In the data rows, 128 means zero.
Some points, each followed by its number:
c(107, 177, 118, 97, 154, 186, 78, 81, 151, 80, 161, 83) 0
c(127, 128, 107, 152, 100, 136, 114, 135, 138, 126, 108, 121) 1
c(99, 159, 91, 169, 85, 164, 95, 104, 148, 95, 108, 92) 2
c(126, 128, 120, 104, 129, 141, 116, 129, 139, 122, 126, 126) 3
c(96, 150, 92, 159, 89, 148, 100, 124, 137, 106, 105, 94) 4
c(111, 138, 124, 143, 122, 134, 112, 111, 145, 115, 129, 111) 5
c(121, 145, 112, 124, 122, 142, 113, 109, 144, 109, 121, 120) 6
c(139, 123, 126, 111, 127, 118, 147, 138, 127, 137, 121, 144) 7
c(158, 108, 167, 124, 172, 114, 143, 150, 74, 141, 171, 130) 8
c(95, 141, 108, 195, 92, 134, 116, 126, 135, 117, 116, 103) 9
c(103, 100, 95, 92, 86, 114, 128, 140, 129, 149, 65, 144) 10
c(138, 105, 171, 84, 179, 106, 149, 145, 69, 150, 169, 158) 11
c(136, 125, 165, 149, 160, 120, 131, 142, 72, 134, 172, 124) 12
c(131, 125, 169, 101, 179, 111, 134, 116, 82, 123, 179, 135) 13
c(131, 123, 114, 135, 121, 127, 135, 136, 133, 140, 108, 132) 14
c(137, 123, 138, 163, 133, 127, 128, 151, 107, 143, 138, 121) 15
c(150, 109, 150, 131, 135, 108, 140, 158, 117, 146, 131, 129) 16
c(96, 159, 105, 153, 112, 168, 94, 88, 155, 94, 132, 101) 17
c(162, 94, 137, 114, 129, 94, 157, 170, 117, 165, 107, 162) 18
c(111, 139, 112, 153, 114, 136, 117, 123, 142, 120, 118, 122) 19
c(113, 149, 146, 156, 148, 147, 107, 113, 114, 111, 164, 100) 20
c(122, 108, 130, 155, 107, 134, 129, 140, 124, 134, 110, 119) 21
c(136, 116, 128, 119, 121, 130, 128, 143, 130, 141, 120, 137) 22
c(86, 162, 103, 163, 110, 185, 74, 83, 157, 68, 142, 73) 23
c(110, 157, 131, 134, 149, 149, 108, 105, 120, 102, 164, 109) 24
c(141, 132, 130, 134, 124, 122, 129, 145, 121, 126, 130, 143) 25
c(149, 131, 140, 121, 146, 114, 148, 127, 120, 135, 142, 151) 26
c(163, 95, 153, 104, 145, 97, 165, 160, 111, 146, 130, 155) 27
c(147, 109, 161, 115, 162, 119, 132, 149, 94, 129, 161, 139) 28
c(126, 117, 116, 111, 110, 124, 132, 138, 137, 139, 96, 144) 29
c(111, 149, 117, 133, 130, 136, 118, 115, 146, 106, 137, 104) 30
c(145, 110, 160, 120, 165, 107, 153, 127, 104, 140, 158, 161) 31
c(119, 150, 148, 104, 162, 155, 104, 104, 129, 103, 165, 124) 32
c(113, 134, 111, 160, 101, 118, 133, 136, 131, 149, 102, 121) 33
c(154, 106, 148, 105, 154, 102, 166, 154, 100, 157, 139, 141) 34
New points follow, each followed by the numbers of its two nearest points above by angle, nearest first.
c(72, 193, 65, 128, 84, 181, 67, 54, 185, 68, 108, 91) 6 17
c(146, 105, 134, 125, 129, 104, 147, 146, 119, 155, 115, 149) 18 27
c(153, 114, 130, 145, 127, 113, 144, 149, 120, 155, 116, 145) 18 16
c(145, 113, 133, 130, 129, 113, 145, 144, 118, 146, 121, 135) 18 16
c(46, 160, 49, 165, 44, 167, 74, 99, 149, 93, 72, 94) 4 2
c(119, 164, 119, 102, 135, 159, 107, 94, 152, 109, 138, 117) 0 6
c(142, 117, 146, 148, 133, 119, 138, 140, 127, 147, 130, 131) 16 15
c(158, 115, 124, 122, 120, 110, 156, 144, 136, 152, 113, 138) 18 7
c(132, 127, 127, 126, 120, 129, 135, 132, 130, 126, 120, 137) 29 7
c(125, 141, 122, 112, 133, 146, 118, 112, 152, 116, 132, 111) 0 6
c(123, 136, 98, 109, 102, 135, 122, 144, 129, 130, 91, 124) 10 29
c(117, 151, 142, 140, 148, 146, 120, 104, 131, 94, 158, 103) 24 20
c(182, 87, 153, 157, 135, 85, 163, 176, 90, 168, 129, 154) 16 18
c(137, 132, 136, 118, 138, 134, 132, 120, 137, 123, 140, 134) 32 26
c(131, 120, 143, 166, 131, 118, 144, 146, 109, 142, 137, 135) 15 12
c(115, 160, 99, 121, 110, 152, 106, 84, 172, 110, 110, 112) 6 17
c(167, 83, 156, 101, 153, 76, 178, 167, 101, 159, 126, 175) 27 34
